Rows are one point carried round by a steady rotation, each followed by how many steps it has turned.
The counts run from 0 to 472.
[ 81 153 130  84 108 131  95 157 177  96  90 146 138 153 128 118 113 146
 121 108 136 166 125  70 140 122 145  92 108 152 141 110 112] => 467
[100 103 144  76 122 133 113 143 144  77 129 115 145 138 116 114 102 182
 126 108 121 112 157  90 147 178 121 144 135 131 130 133 182] => 42
[ 94 131 145  91 132 136 124 144 118  98 147 100 125 108 161 105 109 187
 121  64 127 131 132 113 133 200 155 125 109 141 136 128 166] => 45
[129  84 159 147 149 132 106 106  93 113 174 101 123 180 140  87 138 122
 130 139 129 123 156 150 157 164  66 125 123 130 115 133 134] => 345
[118 124 121 172 175 162 101 136 134 140 163 133  66 150 142 130 162 128
 115 118 135 160 156 159 168 127 147 109  99 103 136  77 131] => 227
[ 69 166 147  95  79 126 128 158 127 124 121  88 107 151 157 105 111 142
 104  92 152 125 139  96 135 175 139 104 112 141 131  90 141] => 83
[102 127 153 124 189 158 125 115 129 103 156 126  93 131 140  70  73 152
 142 114 105 139 153  79 120 126 116 121 100 111 159 145 163] => 368
[124  98 133 142 153 148  84 152 118  97 146 138 109 167 144  84 156 116
 105 141 105 131 171 160 178 122  92  83 119 109 132 114 151] => 307
[ 82 109 138  77 113 120  95 117 164  87 126 144 141 146 104 143 130 173
 148  93 139 139 130  92 156 184 145 146 110 163 135 123 133] => 197
[108  78 148 108 131 128  69  88 159 100 154 161 132 161 108 124 140 135
 153 159 120 131 163 121 179 158  84 147 130 134 134 127 122] => 193
[128 129 151 163 171 157 136  97 119 160 182  81  91 141 147 126 111 169
 134 130 166 153 137 109 120 172 122 159 124 117 111  94 124] => 110
[ 96 132 157 119 165 155  99  84 159 113 172 153  79 112 144  93  81 144
 153 127 113 153 154  87 137 135 124 131 104 118 164 133 143] => 446
[121 124 119  66 122 175 116 171 141 132 129 121 157  94 130 116 146 156
 114 137 112 156 145 130 162 133 151 147 155  93 149 137 195] => 297
[123 135 104 100 131 174 116 167 165 149 123 126 130 108 120 159 158 172
 118 130 144 181 139 117 158 133 181 154 139 104 134  91 157] => 222
[170  99 136 123 154 168  82 153 113 115 138 109 176 125 177  92 150 167
 114 138 130 168 126 164 146 160 105 107 141 127 105 141 120] => 51
[128 113 128 140 196 158 120 106 167 110 141 124 113 154 107 128  93 186
 149 137 147 156 141  61 113 127 119 148 120 124 119 109 124] => 442
[ 63 148 116  85  96 123 115 169 139 123 108 128 117 163 126 130 148 130
 116  76 142 150 122 110 159 148 170 103  90 147 146 102 133] => 237
[135 112 146 143 149 153  70 140 132  93 144 133 112 151 171  76 130 130
 101 152 120 137 168 144 155 132  78  74 126 122 120 106 120] => 384
[ 94 152 145 122 172 153 100 116 151 112 139 153  95 129 145  76  77 135
 143 120 111 169 131  80 120 110 132 100  91 131 164 140 117] => 137
[135  85 157 136 170 153 109 101 116 108 176 118 115 153 133  83 117 140
 141 156 111 121 176 135 152 150  73 145 138 107 128 147 160] => 37
[168 106 132 125 157 174  74 131 148 113 134 127 177 128 159 112 143 171
 123 160 148 183 117 139 139 148 103 110 148 139 101 129  85] => 129
[126 120 118 162 179 163 123 162 106 124 158 103  85 144 154 121 153 159
  99 100 137 147 158 154 154 151 156 106 103 100 126  82 161] => 303
[113  97 132 161 168 139 134 106  98 152 186  96  93 175 120 134 161 136
 136 110 147 143 146 152 163 173 134 156 104 122 121 104 136] => 265
[137 126 142 167 170 159  91 142 116 110 159 117  91 141 182  88 127 145
 102 127 133 145 156 151 146 149 108  81 114 122 114  90 122] => 382
[132 107 119 136 189 151 115 158 139  75 108 113 142 180 125  99 108 179
 113 115 139 150 131  81 115 121 114  90 112 139 110 124 135] => 56
[109 145 165  69  83 160 132 110 138 164 145  97 167 125 140  94 103 125
 143 165 133 166 123  95 133 148 101 167 158 119 143 154 130] => 103
[ 89 113 116 136 166 135 145 129 130 143 129 113 106 219  76 126 131 110
 145 117 143 155 128  83 132  97 130 131  89 128 137 117 129] => 250
[126 103 167 148 136 130  85  88 119 123 169 115 120 178 152  95 127 123
 133 156 147 138 148 139 150 164  65 120 119 141 108 118  89] => 422
[ 68 128 135 124 152 131 143 112 122 149 147 117  95 196  91 101 120  92
 153 112 121 151 133  91 141 104 127 136  79 123 168 135 131] => 252
[136 142 123 110 131 169 122 170 143 118 133  88 127 106 156 131 129 196
  95 114 154 153 150 112 136 170 155 129 149 112 108  83 169] => 377
[102 161 147 118  90 146 100 133 119 173 145 112 125 140 181 114 150 103
 118 122 153 184 109 156 155 158 136 103 103 142 137 106  73] => 164
